128 stands for zero in the data rows.
One hidden rule gives every row of this table a label. Here are some rows, each with its label.
[ 93 159 129 154 160 141 111 135 110 113 169  87 119 108 131 235  41 162  13 113 162 106  81 192 128  94 147 171 128 165 178 236  73 156 103 122 101 118 189 113 185] n
[162 215   0 120 150 166 149  70 134 142 119 186 148 131 159 127 114 112 191  87  83 134  68 111 111  36  99  61 157 133  91 183 250 178 146 153 118  25  91 118  68] j
[ 67 110 255 134 155 206 119  68 205 124 156  74 201 160 154  52 214  97 170 224  99 136 114 142 112 177  89 151  70 137  77 168 120  32 143 154 181 217 148 175 116] e
[153 221 153 183 138 118 105 138 168 125 142  47 150 194 104 189  85 176   0 119 211 151 122 164  90 168 180 253 137 215 140 216  19 126  45 111 184 244 201 166 241] k
[101  85  93 129 163 115 121 159 130 149 120 155 114  83 169 130 176 130 101  78 181 106 125 135 126 111 163  87 131 200 126 102 200 134 112 115  92  83  78 107 135] k
[108 168  82 151 182  61 173 218   0 136 118 180 141 109 147  85  80 110 220  80 142 123 119 123 168 134  79 183 154  72 142 145 164 108 146 120 102 103 127  92  81] e
[105 211 145 146 143 119 122 167   0 199 146  10 130 145 116 133 119 152 129 148 192 138 165 153  97 129 138 242 123 134 174 204 134  57 195 116 132 137 120 140 114] n
[162 217  19 111  97 103 123 165 168 102 138  99  67  64 106 255  46 145   0  74 168 179  61 137 120  68 188 160 150 166 141 121 225 173  86  77 114 125  76 156 181] k
[137 153  75 134 167 148 113 142 112 131 145 130  80 115 141 158  59 131  78  73 144 144 118 165 106 122 125 151 122 101 112 113 103  83 117  98 145  73 139 144 166] n
[110  81 134 145 184  82 136 171  28 137  90 169 148 119  65 101 232 149  81 141 128  82 170 101 146 174 118 227 153 178 194 168 129  66  94 134 109 120 129 149 126] r
[155 100 205 180 117 121 130 123   0 136 144 156 103 177 120 145 107 127 124 149 158  81 150 107 151  99 124  95 132 173 115 153  86 191 106 124  95 160 125 133 106] k
[117 106 104 166 140 152 141 114 138 129 131 118 123 146 135  40  70  94 154 116  47 133 138 150 137 100 128 121 123  75  70 146 203 137 132 108 109 116 133 126  35] h
[114 181 160  70 102 158 131  51 121 124 113 117 145 115 119 126 226  95 255 204  16  79 148 127 154 166 105 239 108 226 123  79  57 201 128 141 152 172  98 170 154] r
[119 255 173 158  88 152  85 147  79 132 127  91 126 129  95 143 125 122   0 105 196 122 130 149 106 144 154 195 138 255 154 207  43  18 117  97 153 194 136 180 207] k
[146 109  66  96 112  64 115 137 116  70 114 165 123  72 136 118 108 131 183  67  98 135 139 121 127 107 138  54 153 158 166 139 148 108 119 111 105 134 120 138 150] r
[118 141  48 131  96  89 131 156  78 100 107 128  93 140 155 141 149 139  87  55 113 123 131 111 109  96 139 143 167 101 148 100 241 116 103 112 124 140  84 126 189] k
[136 217 168 102 130 158 120 167  88 142 143 115 114 100 166  89  95 143  85 125 183 124 102 125 150 114 147  96 121 129 140 103 105  91 116 118 125 134 207 161 111] k
[127 129 138 112 117 137 145 111  23 118 118 171 121 119 159 128  54  74 151 102 132 166 116 127 111 147  84   7 108  88 175 155 198 170 131 134 103  87 128 112 113] h
[106  73 174 160 175 160 124  99 155 166 124 105 162 240 103 122 123 167 214 167 153 129 160 146 182 175 132 120 122 230  99 117   0  50  38 142 145 230 188 163 148] r
[119  28 116 114  56 138 138 106 219 113 113 170 105 117 140  72 244  96 107 147 130 142  42 139 131 109  91  25 116  52  87  85  76 219 149 149 111 122  82 111  63] h
[115 115  26 118 157 109 166 140 159  86 145 125 111 122 158 155 214 105 143  97 127 148 165  86 174 115 133 150 141 141 159 108 202  59 150 151  89  91  64 118 104] r
[164  80  74 116 121  84 152  66 109 137 127 139 105  95 157  93  95 131 202 167 125 142  91 157 105 130 109 219 121 158  73 190 197  87 180 132 105 105 173 133 104] n
[163 183 175 118 131  92 122 169  97  94 162 165 178 198  92 159 158 145  42 150 121  79 196 119 137  97 132 190 115 145 110  83 103  69  97 116 129 185 179 121 126] j
[149 108  92 170 132 101  87 187  90 159 131  81 105 109 106 163 113 171  45 173 171 182  37 145 105 126 154 175 137 108 141 254  83  74  63 112 144  35 125 134 212] n
[116 119 146 116 139 117 123 151  28 123 132 136 128 118 113 126 154 139 123 133 131 128  98 155 135 150 156 158 139 116 195 174 148  67 130 119 113 128 142 125 131] h
[125 104 137 105 129 173 170 112 117 146 128 113 174 170 153  84 194 133 134 184 147 132 152 130 129 178  74 109 115 137 108 177 150 152  97 127 146 175 123 138  88] j
[ 71 163 162 103 208 131 130 194  14 185 127  52 120 218 134  72  69 168 189 163 167  78 169 145  99 131  71 143 112  64 210 171  62  82 158 152 138 163  68 134  66] h
[133 176  91 141 159  99 126 169  59 119 116  58 115 135  98 127 250 143  91 108 154  99 138 136 111 148 186 123 124 124 149 104  85  99 115 117 126 113 135 123 156] n
[109 165 146 174 181 154  98 124  53 160 184  79 132 187 159 149  85 155  95 168 245 150 104 138  99 146 123 255 119  66 129 226 121  37 166 131 145 136 145 171 162] h
[116  87 146  81 146 119 139 113 126 147 110 143 144 130 117 145 183 126 184 161 116 104 165 100 120 149 161  30 142 211 134  72 173 109  96 140 101 182 101 120 131] r
[104 125 192 118 155 103 136 134 167 127 117  12 108 114  99 176 141 117  87 104  81 112 129 130 105  90 161 130 141  35 147 111  76  56 124 122 139 178 175 121 130] h
[ 69 110  70 125 147 146 146 123 153 106  99 176 160 139  81  83 203  65 231 172 171 101 191  95 170 142 113  89 124 111  88  92 186 169 139 166 117 130 161 116 143] j
[116  92 165 161  81 119 129  48 192 112 132 169 140 126 104 120  93 105 154 109  91 131 123 121 143 139  96  54 134 178  88  79 144 133 177 138 151 102  75 127 130] r
[ 71  27  14  79 137  77 141 209 123 130  87 212  82  55 119 133 164 102 235 136  84  97 227  63 148  75 101  87 154 130 146  55 124  49 120 136 128  79   0  82  69] r
[122   0  42  68 131 104 160 127 110  97 114 202 116  44 189  33 113  97 255 103 127 143 125  92 143  82  70  58 123  22 134 124 255 199 188 157  84  65  19  99  75] e
[119  78 249 142 139 151 136  60 189 101 129 255 175 116 101 158 255  81 146 200  67 118 243 127 187 170 145  39 106 105  88  80  67 119  74 158 147 160  77 113 108] e
[175 108 128  96 125 181 110  75 172 138 143 107 136 126 171 125 124  99 111  83  68 200 103 110  90 110 118   8 125  54  65 146 188 255 241 158 120 126 100 137  59] e
[104   0  94  96 162 120 199  96 134 140 109 193 120  97 150  93 155  81 197 115  86 108 215  75 152 110 123   0 126 128 159  82  43 218 128 156  91 104  57 108  95] r
[136 104 239 129 128 169 130 145 191 112 127  98 143 113 124  73 200 153 205 155 137 130  91 126 123 127 118  81 129 108  63 139 113 144 145 136 142 196 161 120 105] e
[ 76  82 244  77 142 113 132 135  30 167  96 224 170 158 143  37 203 127 244 154  92 100 246  90 207 165  93 146 124  94 145 130  34 111 119 147 128 114  40 131  95] j
[ 79  45  97  98 141  80 134 111  85 126 122 216 138  88 125 123 168  88 208  77 127  99 174  95 152 137 107  44 143 127 167  61 139 156 180 132 120  96  50 112 135] j
[133 124  41  65 153 116 135 157  65 140 100 201  93 167 127 110 208 104 159  25 193  77 227 145 144  97 141 151 160  37 201 121 197 102 159 142 132  71  37  92  89] h
[112 216 193 136 132 145  87 103 128 154 128 111 147 198 117 155 178 140 162 158 194 116 144 109 117 135 125 255 120  99  93 186 123  66 123 137 105 123 166 143 198] j
[145  13  29  74  92  54 152 186 143  75  73 159  95  98  45 212 220 119  66  31 119  76 185 101 152 107 220  56 174 232 187  78 103 132  36 117 123 149  94  84 230] k
[102 238 255 187 189 221  85 115 142 203 161  16 206 207 127  79 180 192 184 217 216 164 112 154 138 250  96 255  83 198  66 255   0  57  75 128 187 255 255 190 123] j
[143 138  12 109 135 124 142 126  13  85 121 164 101  61 180  86 171  80 114  97  66 114 123 109 145 141 115  70 120  59 153  91 255 163 179 144  69  34  34  98  31] h
[101  67 154 125 136 158 168  79  77 138 147 191 132  58 181  41 131 111 214 123 100 138 167 100 138 120  96  25 112  38 102  67 182 208 215 154 145 162 185  90  56] e
[162  96  51 140 189 144 127 182  19 143 122  68 110 142 195 138   0 106 217 199 185 170 131 163 105  96 130 126 146 159 150 134 185  33 171 113 131 147 147 107 153] n
[146 231  76 152  63 148 123 109 158 104 124 122 115 153 137 146  93 159   3 128 162 144  81 151 100 143 126  61 118 125 117 154 137 179 197 113 141  97 153 152 172] n
[146   0  39  27  90 105 155 123 194 111  95 220 100  15 175  41  10  39 181  99   0 148 195  76 161  31 160   1 143  66  67   0 255 205 189 118  48   0   0  59 141] j
[121  42 157  63 135 125  96 135 215 106 123  82 124 136 102 151 212 116 196 123 127  94 105 109 162 119 145 106 125 156 119 153 148  39 166 118 102 104 120 109 134] r
[170 170  58 156  62 121 118 158 193 104 145  56  94 106 104 122 210 140   0  67 132 165  99 137  72  99 185  54 141 159 130  78 125 227  68  92 107  40 124 119 194] k
[ 91 169 232 157 166 196 137  98 128 194 144 250 152 128 164  19 188 164 148 241 189  93 147 146 134 194  81 238 113  81 109  91  12  82 144 147 163 174 152 150 130] e
[107  85 185 119 156 103 143 126 142 167 106 188 133 101  97  79 151 123 149 111 113 102 136 118 166 133 123 104 119 202 150  38  80 104 125 127 128 129  99 101 123] r
[122 255 193 161 107 104 103 160 194 140 121  38 161 166 183 131  22 183   0  76 127 151 116 161  95 120 165 255 122 174 145 193 103  64 116 111 160 195 176 161 200] h
[148 136 245 175 171 246 114  80 225 137 138  41 152 228 131 119 121 169  78 173 135 146  95 151 119 189 119 199  92 153  48 131  33  97  99 121 155 172 224 173 157] h
[116 149 149 132  98 147 102 168  61 146 166 165 121 144 155 134 110 151  79 140 140 150 101 175 105 130 136  63 135  86 116 150 124 128 118 119 148 172 136 132 159] h
[142 209 182 120 152 154 127 133   0 160 163  72 100 162 174  97  43 167  89 163 195 155 101 146 118 106 157 146 122  61 136 229 201 121 157 111 136  73 134 120  79] h
[155  87 137 143  67 134 116  56 217  58 125 135 126 122 118 178  79 107 100 106  77 107 121  97 116 146 119   0 137 161  90  50  97 185 113 142 153  83 125 106 194] r
[127 145 106 137 174 146  97 222  35 121 125  96 115 151  98 158 136 162   0 167 202 115 155 149 105 190 185 255 147 105 168 131 106  67  83 103 139 136 120 162 144] n
[164   0  52  81 130  94 185  76 251  65 106 224 100  35 111 146 236  87 239 110  47 117 134  59 166  80 152  52 165 136 183   0 248 251 127 121 106   0   0  63 112] r
[173  32 141 113 148 125 150 139  96 167 124 209 107  61 113  23  29 105 130  64 110 124  92 122 138 110 138  98 134 123 159 124 238  83 173 156 114  50 110 147  36] k
[ 88  36 180 118 148 142 143 112  77 130  93 231 155 121 116 114 174 129 162 153  60 124 155 130 158 123 107  91 131  97 129 100 162  94 138 128 128 122 137 127  83] e
[138  19 157 119 102 161 159  51 186  72 109 172 127 101 149  82 192 108 255  92  99 143 139 120 164 115 107  39 122  91  43 125 209 208 191 148 125 132 123 115  90] e
Which label does each new row get?
[ 92  55 149 114 140 133 157  91 156 122 101 182 134 101 117  80 161  92 201 156  55 126 126 116 150 108  97  34 124  47 127 106 147 191 135 145 105 108 106 134  67] e
[117 150  32 121 128  68 127 134 250  92 132 128 146 191  96 176 209 119 120  73 120 129 119 113 162 191 138 218 134 207 172  75 132   6  94 116 151 119 184 105 114] r
[129 255 126 146 219 101 119 205  21 154 134 130 140 220 158 156  13 169  88  85 216 115  85 176  96 115 157 255 121  92 165 119  69  82 139  98 130 140 114 151 182] h
[167 130 137 164  80  80 132 156 121  93 125  38  96 117  96 255 239 154  15  92  28 136 136 144 105  86 169  56 148 120  85  84 156 138 115 136 125  98 154 121 164] n
[146 176  79 140 166 110 135 137 139 136 179 136 127 166 175 113   0 180   0 125 135 164  34 145 111  50 125 132  99   0  98 199 255 251 158 124 134  20 203 153 161] h
[100 159  47 148 152 110 133 170 176 146  97 107 103 101 100 195 152 131 148 140 188 102 158 126 122 162 163 179 144 144 106 119  74  90  91 102 114  53 146 151 123] k
[179  53  69  95  98 186 145  53 130 100 115 157 114  91 173 151  61 105 158  68 123 166  75 141  91  75 119  13 121   0 109 124 243 255 198 159 116   0  65 133  70] h
[158  92  91 127 170 106 103 146 169 133 118 162 104 104  77 155  59 133 132  75  70 151 127 110 105 113 163 136 140 194 191 105 232 146  79 128 142 104  89 124 106] k
[ 62  79 255 158 165 152 123 114   0 168 123 218 179 176 119  87 226 129 255 172 154 128 236 146 148 131 102 141  95  90 165  75 173 161 160 147 124 150  83 122  46] e
[188  80 215 113  76 142 156  37 255  78 130 143  94  75  65 147 111  98 103 106  22 136 103  64 144 117  96  61 146 185 136  33 175 173 116 138  92 118 113  90 157] r
[122 127 255 171 103 147 134  81 226 144 103 205 149 154 112 105 137 135 105 162 104 127 113  81 120 166 101  87 129  88  79 195 112  51 181 106 155 165 107 114 121] j
[138 157  44 153 133 110 133 175 197 121 103 123 127 101  92 104 245 123 130 116  67 114 176 117 133 141 154 139 159 216 159  84  55  71  86 119 158  99 157 132 194] r
[ 93  92 136 119 181 146 137 135 117 151 144 167 158 132 108 120 225 121 219 115 128 132 192 112 141 165 105 120 131 124 156 151  96 113 209 118  89 114 123 106  90] j
[150 218  75 127 123 153 119 126 121 118 132  82  93 140 112 109  31 153 120 130 123 178  94 130  93 122 136  75 117  57 132  77 188 134 166 113 132 102 138 127 133] h
[129  88  12 108 118 138 149 166  61 126 120 163 119 127  93 133 100  81 113 118  96 134 118  95 147 129 137 255 149 156 166  82  48  85  95 122 124 189  39  93 183] r
[133   0  31  74 132  84 116  63 166  96 102 108  82  96  86 149 147 113  37  46 114 122 150 120 141  82 135   0 156 136 134   0 220 168 136 103 101  96 128 121 133] k
[ 86 140 178 115 225 146 168 138  67 152 137 128 150 148 130  18 188 115 198 186 155  73 170 135 159 145  93 140 121 118 163 157  64 105 136 141 166 131 135 116 126] e
[ 88 130 154 103 173  75 158 166   4 120 134  63 150 130 148  63 138 126 181 151 162 119 164 107 170  81 126 178 127 131 141 148  70   0 173 141 157  31   9 112  24] j
[ 77  73 124 146 144  96 132 142  26 134 125 187 175 124 106  86 152 155 239 155 113 109 142  72 175 182 178 236 131  97 174 131   0 170  62 146 103 202  87 115  78] j
[151 115 141 142 173  98 123  92 178 139  73 191 131 132 116 125 235 123 147 185 181 139 148 113 136 126 124   0 138 177 187 137   8  33   0 129 150 206 104 127 126] r
[130  30 194 121 161 128 145 154 180 119 121 196 158 142 116 114 210 118 148 162 178  91 142 126 150 166 119 233 121 150 115 172  87  97 106 130 145 162 149 119 152] j
[ 68 132  60 127 157 134 113 169 115 138 134 227 143 138 108 134 249 112 210 179 113  92 210  94 155 126 147 132 125 191 114 120   0  11  85 154 136 232  98 128  73] r
[146 255 123 138 120 168 116 177 166 100 133  34 149 139 173 130  56 215   0 142 237 136   2 132  57 139 179 206 135  79 151 162 138  60  95 117 136 144 140 141 162] e
[125 106  84 121 132 105 128 113 141 140 103 158 126  66  95 165 158 136  98 136 137 127 190 116 177 132 125  82 131 181 145  71  54 117 133 127 128 135 127 132 122] r
[151  92  98  88  76 140 144  74 131  90 133 128 107  77 139 121  92 109 124 104  92 165  79 157 117  89 121  43 139  66 127 112 226 223 168 128  87  59 128 111 104] h
[145  68  82 122  75 169 125 169 240 154 121 105  86 186 101 184  49 107 201  42  90 144 102 123 127 123 150  99 147  40 189 147 195 137 114 148 111  41 113 146 117] h
[130 163 132 142 116  69  91 174 211 114  99 135  88 130  31 156 136 137  28 109 149 101  89 110 122 130 159 211 154 145 170  57  78  90  88 123 115 139 153 103 255] k
[ 75 176 162 108 118 169 146  96 180 139 141 124 150 122 110  41 101 105 173 171  85 150 100 135 157 162  73  60 135 116  15  70  99 172 139 165 119 124 167 143  72] e
[152 255 255 169 131 196 122  94  42 147 190  47 134 255 155  55  36 162 139 178 182 187  76 144  75 133 115 209  85  39  44 154  73  29 143 142 143 165 255 187 138] h
[143  93 166  93  52 182 172 112 198 113 119 162 148 114 159 116  61  64 149 151  99 155  81 136 123 153  81   0 101 101  68  87 197 252 142 153 126  74 120 114 110] e
The hidden rule looks at only part of the columns. Which column or columns, counting from 0, in order?
12 23 29
